0: array([57., 60., 53., 70., 66., 56., 53., 61., 36., 50., 31., 44., 60., 58., 53., 65., 55., 53., 59., 65., 60., 52., 34., 44., 51., 34., 60., 40., 57., 52., 30., 32.])
1: array([47., 55., 47., 53., 58., 58., 44., 50., 37., 48., 42., 56., 52., 45., 46., 49., 49., 62., 54., 56., 44., 43., 51., 53., 60., 40., 52., 48., 47., 52., 50., 43.])
2: array([54., 43., 46., 44., 55., 49., 45., 47., 56., 52., 64., 41., 47., 54., 46., 37., 51., 59., 57., 48., 44., 44., 56., 47., 59., 46., 45., 42., 40., 52., 51., 49.])
3: array([62., 33., 49., 42., 48., 50., 63., 54., 56., 54., 58., 61., 53., 54., 50., 48., 51., 35., 51., 55., 64., 58., 55., 54., 38., 67., 47., 64., 51., 40., 61., 64.])
4: array([45., 40., 38., 47., 49., 51., 43., 44., 46., 47., 62., 39., 36., 50., 44., 39., 51., 52., 43., 43., 34., 38., 56., 53., 54., 44., 41., 53., 39., 50., 58., 45.])
5: array([45., 66., 69., 44., 29., 36., 47., 45., 45., 58., 40., 51., 43., 47., 59., 61., 47., 40., 35., 40., 53., 51., 65., 40., 39., 37., 51., 35., 69., 57., 36., 38.])
6: array([41., 47., 33., 46., 64., 59., 62., 45., 70., 70., 63., 42., 70., 34., 53., 35., 37., 64., 52., 61., 66., 65., 34., 72., 44., 75., 39., 64., 38., 34., 40., 68.])
7: array([45., 65., 72., 67., 66., 39., 55., 44., 67., 63., 34., 35., 61., 54., 64., 61., 47., 43., 70., 64., 69., 55., 31., 60., 46., 43., 66., 36., 62., 60., 27., 64.])
8: array([42., 53., 35., 48., 50., 59., 43., 48., 38., 39., 54., 49., 56., 49., 47., 45., 61., 52., 48., 46., 35., 43., 51., 48., 52., 37., 47., 45., 44., 42., 58., 40.])
9: array([45., 65., 46., 48., 71., 66., 51., 43., 69., 46., 68., 38., 70., 34., 42., 37., 40., 71., 63., 61., 50., 58., 35., 68., 38., 71., 29., 68., 36., 57., 56., 67.])
10: array([47., 51., 36., 50., 44., 54., 44., 52., 38., 50., 56., 49., 44., 59., 44., 48., 59., 54., 62., 39., 33., 42., 70., 49., 65., 42., 52., 56., 50., 51., 62., 43.])
11: array([48., 39., 43., 54., 45., 45., 56., 44., 67., 50., 61., 39., 45., 37., 56., 41., 38., 41., 48., 55., 48., 49., 35., 68., 39., 68., 38., 61., 42., 39., 48., 58.])
12: array([41., 52., 37., 38., 62., 58., 39., 40., 41., 44., 60., 37., 53., 45., 41., 37., 54., 63., 48., 46., 33., 38., 50., 40., 53., 40., 35., 57., 36., 51., 56., 40.])
13: array([39., 47., 35., 41., 61., 59., 44., 38., 37., 38., 49., 38., 51., 38., 39., 36., 51., 61., 39., 50., 35., 37., 38., 46., 47., 47., 35., 43., 34., 42., 54., 42.])
14: array([40., 55., 36., 40., 46., 61., 36., 44., 41., 40., 53., 52., 40., 41., 38., 35., 44., 60., 42., 48., 30., 38., 58., 63., 65., 46., 43., 59., 33., 42., 61., 48.])
15: array([65., 53., 61., 63., 30., 54., 64., 62., 43., 37., 40., 73., 67., 60., 59., 60., 51., 41., 59., 41., 54., 42., 65., 61., 52., 65., 72., 59., 70., 48., 60., 53.])
16: array([39., 46., 38., 38., 64., 61., 49., 41., 35., 34., 40., 38., 61., 36., 49., 40., 55., 51., 34., 58., 42., 35., 35., 41., 45., 35., 33., 37., 32., 39., 40., 34.])
17: array([62., 33., 46., 41., 43., 48., 57., 50., 64., 56., 59., 62., 53., 47., 51., 49., 49., 34., 42., 55., 66., 61., 56., 52., 36., 68., 42., 64., 49., 42., 57., 65.])
18: array([59., 58., 64., 65., 40., 43., 59., 56., 53., 42., 37., 62., 60., 58., 58., 57., 47., 44., 52., 45., 52., 46., 48., 53., 45., 57., 69., 49., 68., 53., 49., 56.])
19: array([48., 50., 39., 40., 56., 53., 36., 41., 47., 52., 65., 36., 41., 60., 44., 43., 59., 65., 56., 39., 32., 37., 69., 39., 61., 34., 38., 57., 39., 57., 62., 45.])
20: array([38., 43., 35., 38., 53., 60., 34., 41., 37., 45., 56., 47., 40., 39., 35., 34., 44., 54., 43., 52., 31., 37., 58., 55., 62., 37., 42., 56., 36., 54., 62., 42.])
21: array([40., 47., 35., 39., 48., 62., 37., 40., 37., 43., 56., 43., 38., 37., 37., 35., 39., 48., 39., 49., 30., 37., 61., 61., 60., 40., 46., 51., 33., 45., 59., 40.])
22: array([51., 46., 40., 45., 61., 59., 52., 47., 50., 58., 60., 44., 47., 41., 40., 38., 40., 57., 41., 55., 44., 48., 41., 61., 47., 69., 34., 62., 39., 42., 56., 63.])
23: array([54., 38., 55., 37., 58., 43., 55., 49., 55., 53., 47., 45., 40., 50., 49., 52., 51., 44., 50., 48., 53., 45., 50., 55., 50., 54., 54., 42., 39., 56., 52., 54.])
24: array([62., 51., 58., 59., 32., 42., 66., 62., 45., 36., 41., 72., 63., 58., 55., 54., 46., 37., 45., 42., 46., 44., 49., 59., 41., 66., 67., 59., 68., 45., 59., 56.])
25: array([41., 46., 46., 45., 63., 52., 62., 43., 68., 64., 53., 40., 65., 36., 56., 40., 43., 55., 54., 58., 66., 64., 34., 65., 48., 61., 44., 53., 42., 44., 38., 65.])
26: array([68., 31., 43., 47., 31., 41., 58., 64., 63., 49., 66., 70., 33., 47., 63., 65., 68., 35., 46., 48., 67., 64., 69., 44., 37., 69., 56., 68., 66., 45., 67., 69.])
27: array([56., 56., 51., 67., 28., 61., 64., 65., 46., 40., 39., 71., 64., 59., 52., 64., 48., 38., 65., 42., 50., 40., 67., 59., 64., 64., 72., 62., 70., 41., 59., 49.])
28: array([56., 63., 70., 55., 60., 39., 65., 53., 58., 55., 34., 58., 52., 51., 53., 57., 50., 47., 62., 58., 63., 58., 35., 51., 47., 56., 57., 52., 59., 54., 31., 56.])
29: array([50., 56., 46., 59., 38., 62., 54., 55., 43., 38., 44., 61., 62., 52., 48., 53., 45., 43., 56., 49., 43., 41., 59., 57., 60., 57., 59., 62., 57., 44., 55., 45.])
30: array([56., 53., 44., 61., 26., 52., 54., 68., 39., 46., 59., 72., 44., 67., 61., 65., 67., 34., 68., 38., 42., 48., 73., 56., 64., 47., 73., 55., 67., 39., 65., 45.])
31: array([66., 67., 78., 78., 70., 32., 69., 72., 60., 67., 27., 73., 70., 51., 71., 72., 70., 77., 72., 64., 77., 74., 32., 28., 69., 36., 76., 30., 79., 72., 25., 60.])
32: array([47., 50., 48., 51., 51., 58., 43., 56., 35., 61., 49., 47., 46., 62., 46., 48., 52., 61., 54., 45., 45., 44., 55., 42., 59., 37., 62., 42., 51., 60., 51., 37.])
33: array([48., 58., 47., 46., 51., 52., 39., 40., 44., 51., 55., 42., 45., 53., 48., 47., 53., 58., 50., 42., 41., 43., 64., 46., 54., 39., 39., 52., 48., 56., 53., 48.])
34: array([39., 49., 34., 43., 56., 64., 37., 42., 40., 42., 53., 47., 40., 37., 38., 45., 43., 64., 44., 48., 31., 41., 45., 57., 60., 63., 36., 64., 38., 48., 57., 52.])
35: array([40., 53., 51., 47., 39., 45., 39., 40., 53., 36., 57., 42., 41., 42., 51., 46., 40., 36., 35., 52., 45., 44., 42., 57., 38., 42., 36., 51., 38., 48., 42., 36.])
36: array([52., 47., 41., 50., 52., 54., 39., 53., 39., 48., 54., 38., 40., 62., 40., 41., 50., 51., 46., 46., 39., 46., 59., 40., 53., 33., 40., 50., 39., 51., 51., 40.])
37: array([49., 39., 45., 39., 48., 49., 44., 52., 46., 43., 56., 46., 36., 50., 45., 41., 51., 51., 42., 40., 44., 45., 63., 42., 50., 43., 44., 54., 41., 52., 59., 47.])
38: array([40., 70., 72., 70., 36., 40., 43., 39., 42., 64., 33., 44., 60., 61., 65., 66., 45., 58., 40., 57., 67., 53., 41., 38., 46., 43., 53., 31., 67., 64., 33., 38.])
39: array([44., 70., 73., 72., 60., 39., 49., 48., 65., 58., 35., 41., 56., 51., 68., 65., 41., 51., 63., 59., 68., 59., 32., 47., 48., 39., 66., 33., 66., 59., 31., 60.])
40: array([46., 51., 41., 41., 54., 53., 38., 42., 55., 51., 65., 37., 45., 62., 42., 40., 58., 63., 57., 39., 33., 37., 68., 40., 59., 34., 36., 52., 38., 55., 60., 43.])
41: array([56., 57., 38., 68., 28., 63., 60., 65., 39., 43., 47., 71., 61., 62., 54., 68., 59., 37., 67., 40., 40., 46., 69., 57., 67., 61., 73., 63., 70., 42., 64., 51.])
42: array([36., 52., 33., 65., 35., 42., 47., 42., 45., 34., 50., 65., 43., 40., 38., 47., 40., 50., 45., 56., 30., 48., 37., 62., 65., 60., 48., 56., 37., 36., 60., 40.])
43: array([52., 50., 49., 45., 52., 51., 44., 52., 39., 52., 47., 41., 36., 48., 40., 40., 45., 56., 41., 43., 44., 48., 49., 50., 51., 54., 48., 46., 48., 49., 49., 49.])
44: array([64., 52., 59., 62., 32., 48., 66., 64., 48., 35., 39., 72., 63., 56., 53., 52., 48., 39., 45., 40., 44., 40., 57., 58., 46., 67., 71., 57., 68., 47., 59., 55.])
45: array([54., 57., 72., 40., 29., 32., 38., 63., 57., 59., 50., 46., 32., 49., 55., 62., 50., 36., 41., 37., 60., 66., 71., 32., 37., 32., 62., 30., 64., 61., 38., 37.])
46: array([58., 43., 39., 48., 50., 57., 60., 55., 67., 58., 64., 57., 51., 38., 56., 55., 54., 47., 40., 56., 66., 63., 45., 58., 42., 72., 38., 65., 50., 39., 58., 68.])
47: array([40., 55., 60., 43., 60., 43., 50., 39., 58., 51., 44., 36., 53., 48., 55., 49., 55., 45., 53., 51., 56., 50., 35., 48., 44., 38., 43., 41., 49., 57., 39., 50.])
48: array([43., 53., 39., 57., 48., 63., 45., 49., 44., 41., 48., 54., 52., 45., 40., 48., 43., 54., 51., 49., 37., 44., 49., 59., 56., 63., 49., 64., 48., 43., 56., 51.])
49: array([43., 39., 35., 40., 47., 56., 35., 53., 34., 51., 57., 38., 34., 60., 36., 34., 51., 59., 52., 41., 33., 35., 69., 45., 62., 32., 54., 50., 41., 56., 60., 36.])
50: array([43., 47., 35., 45., 62., 58., 53., 44., 60., 63., 63., 41., 59., 42., 48., 36., 45., 64., 54., 54., 54., 56., 46., 62., 50., 62., 40., 62., 38., 42., 48., 59.])
51: array([67., 30., 40., 46., 33., 41., 57., 64., 65., 51., 65., 68., 37., 40., 62., 67., 66., 35., 39., 49., 68., 63., 63., 45., 36., 70., 47., 67., 61., 45., 66., 69.])
52: array([51., 40., 64., 44., 49., 37., 59., 48., 63., 54., 46., 49., 47., 46., 63., 56., 58., 36., 59., 51., 66., 60., 47., 48., 49., 46., 55., 43., 57., 56., 45., 62.])
53: array([57., 69., 75., 73., 59., 33., 55., 52., 59., 59., 31., 54., 61., 58., 70., 68., 54., 60., 68., 59., 70., 63., 32., 39., 53., 39., 70., 32., 72., 67., 29., 59.])
54: array([60., 52., 55., 58., 35., 56., 56., 60., 44., 42., 47., 60., 56., 58., 50., 54., 54., 48., 57., 38., 46., 37., 67., 53., 62., 54., 62., 54., 61., 50., 60., 49.])
55: array([47., 64., 73., 64., 56., 36., 48., 42., 63., 63., 33., 41., 59., 55., 66., 64., 52., 52., 63., 56., 69., 62., 33., 42., 47., 38., 64., 32., 65., 63., 32., 56.])
56: array([64., 59., 77., 52., 48., 31., 53., 69., 48., 66., 32., 51., 51., 63., 52., 61., 59., 50., 48., 46., 70., 70., 53., 30., 47., 38., 71., 29., 70., 69., 30., 46.])
57: array([47., 51., 55., 53., 54., 45., 46., 49., 51., 47., 52., 42., 44., 59., 50., 50., 53., 55., 61., 47., 44., 44., 57., 44., 54., 39., 50., 44., 47., 57., 50., 49.])
58: array([41., 38., 35., 39., 46., 56., 35., 53., 35., 47., 54., 37., 34., 58., 37., 34., 51., 57., 45., 38., 32., 35., 67., 43., 61., 32., 51., 43., 38., 56., 59., 36.])
59: array([54., 58., 64., 42., 34., 55., 52., 61., 45., 59., 45., 64., 60., 59., 44., 59., 55., 49., 45., 44., 49., 61., 60., 42., 46., 47., 61., 41., 60., 50., 55., 43.])
60: array([41., 40., 51., 43., 44., 43., 43., 43., 55., 46., 57., 39., 39., 47., 52., 39., 47., 44., 39., 46., 46., 44., 46., 55., 45., 47., 39., 49., 38., 49., 52., 47.])
61: array([51., 71., 73., 74., 65., 59., 54., 64., 36., 67., 29., 62., 71., 65., 67., 73., 60., 68., 67., 61., 68., 55., 33., 38., 53., 46., 73., 32., 72., 66., 28., 33.])
62: array([43., 68., 74., 72., 52., 33., 40., 42., 60., 62., 33., 43., 50., 57., 68., 67., 44., 57., 64., 56., 69., 63., 34., 39., 46., 41., 66., 34., 69., 63., 32., 56.])
63: array([58., 34., 44., 39., 58., 58., 64., 45., 66., 61., 55., 53., 65., 50., 45., 39., 41., 35., 44., 62., 67., 64., 44., 57., 35., 69., 37., 62., 37., 37., 49., 63.])
64: array([46., 53., 48., 40., 49., 49., 38., 43., 54., 48., 63., 40., 39., 55., 47., 47., 55., 55., 52., 39., 38., 46., 70., 43., 53., 34., 39., 51., 48., 62., 58., 47.])
65: array([50., 62., 69., 48., 27., 55., 42., 64., 35., 65., 51., 69., 54., 59., 51., 61., 67., 43., 55., 38., 39., 54., 72., 34., 40., 36., 70., 34., 70., 50., 64., 32.])
66: array([62., 47., 63., 51., 32., 43., 59., 64., 47., 36., 35., 70., 64., 57., 57., 60., 41., 38., 47., 43., 44., 39., 59., 52., 44., 58., 73., 43., 68., 55., 58., 49.])
67: array([62., 51., 56., 63., 33., 53., 65., 64., 55., 35., 38., 72., 65., 59., 55., 55., 45., 37., 44., 40., 40., 39., 55., 59., 53., 66., 69., 56., 68., 43., 60., 53.])
68: array([65., 33., 55., 42., 39., 42., 60., 56., 49., 50., 59., 64., 43., 55., 58., 57., 59., 33., 58., 50., 63., 55., 62., 44., 38., 64., 57., 63., 59., 40., 62., 63.])
69: array([45., 64., 61., 63., 67., 48., 53., 45., 61., 58., 45., 35., 62., 47., 55., 53., 46., 53., 64., 61., 57., 52., 32., 62., 47., 53., 53., 47., 53., 57., 38., 65.])
70: array([51., 47., 45., 38., 59., 54., 46., 44., 53., 58., 62., 39., 43., 51., 45., 37., 50., 55., 54., 43., 44., 45., 56., 50., 53., 52., 37., 59., 39., 52., 57., 57.])
71: array([42., 60., 70., 58., 64., 38., 55., 40., 68., 60., 37., 35., 60., 53., 62., 58., 48., 37., 65., 61., 68., 60., 33., 59., 40., 40., 56., 36., 52., 59., 28., 60.])
72: array([55., 45., 65., 39., 46., 42., 58., 53., 61., 59., 49., 48., 45., 48., 53., 42., 43., 37., 41., 47., 64., 58., 48., 54., 37., 58., 45., 49., 51., 49., 44., 55.])
73: array([52., 41., 71., 43., 59., 37., 56., 38., 56., 54., 36., 45., 55., 55., 41., 51., 46., 35., 56., 58., 62., 61., 43., 36., 38., 53., 57., 38., 45., 59., 41., 53.])
74: array([40., 53., 36., 55., 51., 55., 47., 42., 46., 40., 49., 55., 49., 45., 36., 47., 46., 60., 48., 56., 31., 39., 45., 59., 60., 59., 42., 49., 35., 42., 61., 49.])
75: array([67., 32., 41., 47., 40., 55., 61., 62., 65., 50., 65., 65., 40., 41., 59., 66., 63., 36., 41., 52., 67., 61., 51., 50., 36., 70., 38., 66., 58., 43., 63., 67.])
76: array([59., 48., 68., 40., 31., 31., 53., 54., 55., 36., 51., 66., 35., 48., 64., 61., 43., 36., 44., 40., 57., 58., 66., 37., 36., 52., 56., 43., 67., 52., 49., 49.])
77: array([57., 58., 63., 64., 33., 45., 57., 56., 47., 44., 38., 62., 58., 54., 57., 57., 46., 41., 42., 41., 50., 43., 55., 51., 45., 57., 62., 48., 68., 51., 50., 50.])
78: array([47., 56., 51., 60., 62., 53., 47., 50., 49., 48., 43., 53., 53., 42., 47., 51., 48., 67., 53., 57., 47., 53., 36., 49., 57., 57., 50., 53., 50., 53., 44., 58.])
79: array([58., 63., 64., 64., 68., 41., 62., 60., 48., 54., 35., 61., 68., 46., 64., 61., 63., 68., 60., 61., 63., 60., 32., 33., 62., 40., 62., 32., 63., 61., 33., 54.])
80: array([46., 56., 40., 49., 64., 61., 43., 45., 44., 49., 64., 36., 54., 44., 39., 39., 50., 69., 54., 50., 34., 43., 46., 58., 53., 59., 35., 63., 37., 51., 60., 58.])

array([42., 46., 39., 39., 61., 58., 46., 50., 36., 34., 37., 41., 62., 36., 46., 42., 55., 41., 34., 59., 45., 34., 33., 42., 54., 36., 38., 38., 35., 41., 37., 34.]) : 16
array([62., 50., 46., 60., 65., 57., 60., 61., 46., 50., 39., 51., 65., 50., 54., 57., 53., 50., 58., 63., 66., 50., 37., 52., 52., 45., 54., 42., 55., 52., 40., 44.]) : 0
array([39., 53., 59., 52., 60., 46., 51., 39., 61., 51., 42., 39., 50., 48., 55., 56., 51., 44., 54., 54., 55., 54., 35., 57., 45., 48., 45., 46., 52., 57., 34., 53.]) : 47
array([46., 52., 44., 67., 65., 62., 48., 49., 43., 43., 43., 45., 54., 45., 46., 59., 46., 60., 53., 59., 43., 48., 37., 57., 53., 57., 49., 57., 52., 51., 37., 43.]) : 78
array([62., 51., 44., 70., 68., 56., 58., 67., 35., 37., 30., 45., 66., 43., 57., 65., 60., 44., 61., 65., 64., 41., 33., 41., 52., 32., 58., 31., 57., 56., 31., 34.]) : 0
array([38., 56., 47., 52., 55., 52., 42., 43., 48., 48., 44., 50., 51., 37., 47., 46., 44., 60., 52., 56., 42., 43., 50., 59., 57., 44., 50., 51., 45., 51., 50., 52.]) : 1
array([56., 37., 53., 39., 38., 41., 51., 55., 54., 39., 57., 55., 36., 50., 50., 46., 46., 40., 41., 41., 53., 52., 61., 43., 42., 51., 42., 56., 44., 48., 59., 55.]) : 37
array([47., 38., 42., 49., 38., 41., 55., 42., 67., 48., 62., 41., 37., 38., 58., 43., 40., 36., 35., 53., 50., 49., 35., 66., 40., 63., 34., 58., 40., 39., 53., 54.]) : 11
array([38., 54., 58., 46., 31., 34., 41., 39., 61., 35., 61., 44., 34., 40., 57., 50., 41., 33., 35., 46., 51., 41., 42., 61., 38., 43., 37., 44., 41., 47., 44., 38.]) : 35
array([59., 70., 71., 74., 67., 55., 58., 66., 34., 65., 28., 61., 70., 65., 64., 72., 59., 67., 69., 64., 68., 51., 32., 39., 52., 39., 72., 32., 72., 66., 28., 34.]) : 61
array([42., 60., 60., 58., 57., 43., 50., 41., 53., 45., 37., 41., 54., 49., 58., 55., 48., 52., 55., 58., 57., 52., 35., 47., 46., 38., 55., 38., 54., 57., 36., 51.]) : 47
array([39., 54., 35., 58., 48., 56., 47., 44., 47., 38., 46., 59., 48., 41., 36., 46., 40., 59., 43., 54., 31., 40., 42., 63., 60., 64., 42., 49., 35., 38., 60., 52.]) : 74
array([50., 47., 63., 51., 35., 36., 63., 46., 62., 38., 51., 63., 36., 51., 42., 44., 39., 34., 36., 55., 55., 53., 42., 60., 34., 63., 39., 64., 63., 44., 40., 49.]) : 72
array([58., 33., 42., 39., 59., 58., 66., 48., 65., 62., 57., 54., 65., 47., 44., 37., 39., 36., 45., 60., 66., 62., 44., 61., 35., 70., 36., 62., 40., 42., 56., 63.]) : 63
array([68., 69., 77., 77., 71., 34., 68., 71., 57., 64., 28., 71., 70., 57., 71., 73., 67., 76., 74., 66., 76., 71., 31., 30., 67., 38., 76., 29., 78., 71., 25., 61.]) : 31
array([71., 71., 78., 78., 72., 32., 71., 72., 55., 68., 29., 74., 71., 55., 72., 74., 69., 78., 75., 67., 77., 73., 31., 31., 72., 52., 79., 28., 79., 72., 26., 62.]) : 31
array([61., 40., 53., 56., 27., 38., 52., 65., 40., 47., 60., 70., 34., 64., 57., 64., 66., 34., 66., 40., 50., 55., 71., 45., 57., 52., 70., 58., 65., 38., 65., 54.]) : 30
array([62., 64., 74., 53., 43., 32., 56., 63., 51., 52., 36., 66., 51., 53., 61., 58., 52., 51., 51., 46., 64., 66., 55., 34., 49., 36., 67., 33., 73., 61., 34., 45.]) : 56
array([52., 61., 33., 66., 26., 55., 40., 67., 40., 48., 62., 69., 40., 69., 53., 64., 69., 38., 69., 39., 32., 52., 73., 61., 71., 36., 74., 46., 57., 37., 67., 39.]) : 30
array([60., 36., 64., 36., 59., 36., 64., 53., 61., 53., 38., 50., 41., 44., 51., 59., 47., 34., 47., 52., 64., 48., 40., 62., 44., 64., 61., 34., 40., 56., 47., 59.]) : 23
array([49., 54., 40., 50., 65., 58., 44., 50., 37., 45., 48., 40., 49., 50., 49., 46., 51., 62., 51., 53., 43., 39., 47., 52., 61., 41., 46., 48., 45., 51., 49., 40.]) : 1
array([61., 36., 52., 38., 41., 45., 57., 46., 65., 51., 58., 62., 58., 45., 49., 41., 41., 35., 36., 54., 64., 59., 48., 48., 33., 66., 35., 61., 40., 44., 57., 61.]) : 17
array([40., 49., 32., 67., 34., 44., 40., 41., 45., 38., 58., 65., 39., 45., 36., 39., 38., 45., 58., 51., 29., 53., 58., 59., 65., 47., 55., 53., 40., 37., 62., 41.]) : 42
array([38., 48., 34., 43., 55., 63., 37., 43., 41., 41., 52., 46., 40., 38., 38., 44., 45., 65., 44., 48., 31., 40., 45., 55., 62., 62., 35., 63., 38., 49., 57., 49.]) : 34
array([43., 57., 55., 49., 42., 46., 52., 48., 51., 61., 58., 60., 53., 48., 49., 51., 55., 48., 42., 50., 51., 55., 56., 47., 40., 48., 54., 56., 57., 44., 54., 46.]) : 59
array([63., 42., 67., 40., 30., 31., 52., 61., 59., 33., 56., 66., 33., 45., 64., 60., 43., 33., 39., 37., 59., 59., 68., 40., 36., 53., 54., 48., 65., 54., 59., 61.]) : 76
array([45., 39., 36., 44., 46., 53., 43., 46., 46., 48., 59., 37., 36., 48., 46., 37., 47., 50., 41., 46., 37., 39., 54., 51., 51., 44., 42., 51., 37., 50., 60., 45.]) : 4
array([39., 52., 35., 58., 47., 58., 53., 43., 43., 34., 43., 59., 44., 39., 34., 42., 41., 57., 39., 60., 31., 36., 36., 62., 51., 65., 39., 44., 34., 37., 57., 48.]) : 74
array([47., 70., 72., 70., 42., 46., 48., 44., 42., 63., 34., 51., 55., 56., 66., 68., 47., 53., 45., 49., 63., 53., 47., 37., 46., 43., 55., 32., 69., 62., 31., 37.]) : 38
array([45., 44., 34., 43., 59., 59., 51., 50., 58., 63., 58., 39., 56., 45., 51., 34., 40., 61., 52., 51., 53., 55., 46., 66., 53., 60., 47., 58., 38., 41., 47., 58.]) : 50
array([41., 45., 59., 40., 57., 44., 51., 39., 56., 51., 41., 39., 43., 46., 55., 51., 53., 43., 55., 49., 55., 52., 42., 46., 55., 34., 51., 37., 51., 58., 41., 50.]) : 47
array([39., 71., 73., 73., 47., 43., 41., 40., 40., 66., 32., 56., 62., 58., 66., 70., 50., 63., 44., 53., 68., 59., 39., 39., 45., 45., 67., 32., 69., 62., 30., 36.]) : 38
array([46., 46., 34., 46., 65., 59., 60., 46., 70., 70., 62., 40., 69., 36., 58., 34., 37., 62., 52., 57., 64., 65., 35., 72., 47., 74., 40., 65., 38., 34., 39., 68.]) : 6
array([46., 42., 36., 43., 64., 61., 63., 48., 69., 68., 61., 43., 68., 36., 55., 34., 37., 56., 49., 57., 64., 61., 33., 72., 48., 75., 42., 64., 38., 36., 46., 68.]) : 6
array([40., 54., 34., 50., 68., 64., 62., 43., 69., 70., 63., 43., 70., 33., 49., 33., 36., 64., 44., 60., 63., 62., 33., 73., 51., 75., 38., 64., 37., 34., 40., 68.]) : 6
array([45., 57., 42., 45., 66., 63., 46., 43., 57., 48., 66., 38., 59., 43., 41., 37., 46., 67., 56., 53., 43., 50., 46., 60., 47., 58., 34., 61., 37., 57., 58., 58.]) : 80
array([40., 60., 48., 58., 62., 58., 56., 43., 58., 69., 52., 47., 69., 44., 56., 47., 41., 64., 47., 57., 65., 62., 34., 60., 50., 64., 48., 52., 49., 45., 37., 56.]) : 25
array([52., 45., 38., 55., 61., 57., 59., 61., 36., 35., 34., 45., 63., 39., 54., 56., 57., 36., 42., 62., 52., 38., 34., 40., 55., 33., 42., 34., 40., 45., 33., 33.]) : 16
array([37., 57., 34., 65., 37., 43., 51., 40., 44., 33., 51., 67., 51., 40., 36., 48., 39., 49., 46., 61., 30., 45., 35., 63., 60., 62., 49., 48., 36., 36., 60., 41.]) : 42
array([42., 63., 50., 44., 65., 52., 54., 40., 70., 64., 56., 40., 64., 39., 55., 42., 46., 58., 47., 58., 63., 58., 33., 65., 41., 60., 38., 54., 43., 48., 37., 64.]) : 25
array([57., 35., 46., 40., 43., 46., 55., 47., 65., 47., 58., 55., 47., 43., 54., 51., 43., 35., 37., 54., 64., 58., 46., 56., 38., 65., 37., 58., 51., 49., 56., 61.]) : 17
array([64., 59., 53., 73., 68., 53., 58., 69., 36., 43., 29., 47., 64., 51., 62., 69., 61., 62., 68., 66., 66., 44., 33., 41., 55., 33., 69., 32., 67., 54., 29., 34.]) : 0
array([47., 48., 38., 46., 61., 58., 53., 51., 35., 34., 35., 43., 63., 37., 53., 50., 54., 38., 36., 60., 51., 37., 34., 44., 56., 34., 40., 35., 36., 46., 37., 32.]) : 16
array([48., 48., 35., 53., 59., 61., 41., 54., 37., 44., 43., 40., 44., 58., 37., 41., 46., 42., 42., 58., 44., 52., 48., 45., 45., 35., 39., 56., 36., 46., 44., 33.]) : 36
array([58., 53., 47., 63., 62., 54., 51., 62., 39., 43., 41., 44., 54., 53., 54., 58., 59., 59., 63., 56., 55., 42., 46., 43., 60., 32., 55., 35., 55., 57., 40., 36.]) : 0
array([50., 58., 36., 61., 37., 64., 53., 57., 39., 42., 47., 61., 54., 57., 46., 58., 56., 46., 59., 46., 35., 49., 59., 61., 62., 59., 60., 62., 56., 41., 61., 49.]) : 29
array([37., 50., 35., 55., 60., 64., 37., 38., 48., 44., 55., 44., 44., 37., 37., 46., 38., 60., 43., 59., 31., 44., 37., 62., 47., 68., 36., 68., 38., 48., 46., 50.]) : 34
array([49., 65., 70., 41., 30., 35., 44., 47., 43., 54., 44., 56., 42., 58., 62., 58., 41., 39., 38., 39., 53., 61., 67., 38., 39., 34., 52., 34., 69., 60., 40., 39.]) : 5
array([54., 41., 49., 37., 59., 45., 61., 43., 63., 66., 51., 42., 65., 39., 59., 40., 42., 41., 49., 64., 65., 52., 34., 68., 59., 69., 59., 37., 35., 39., 38., 62.]) : 25
array([49., 55., 44., 57., 40., 61., 56., 56., 41., 42., 46., 58., 59., 52., 46., 54., 48., 46., 56., 43., 40., 39., 61., 56., 62., 56., 59., 60., 59., 47., 59., 43.]) : 29
array([65., 35., 66., 39., 42., 42., 63., 63., 69., 41., 56., 44., 33., 47., 49., 41., 47., 34., 35., 40., 63., 55., 41., 58., 33., 67., 36., 60., 59., 55., 56., 64.]) : 72
array([60., 59., 63., 65., 65., 38., 56., 61., 52., 59., 40., 58., 58., 58., 60., 61., 64., 71., 66., 54., 60., 59., 45., 35., 66., 40., 66., 38., 65., 67., 38., 55.]) : 79
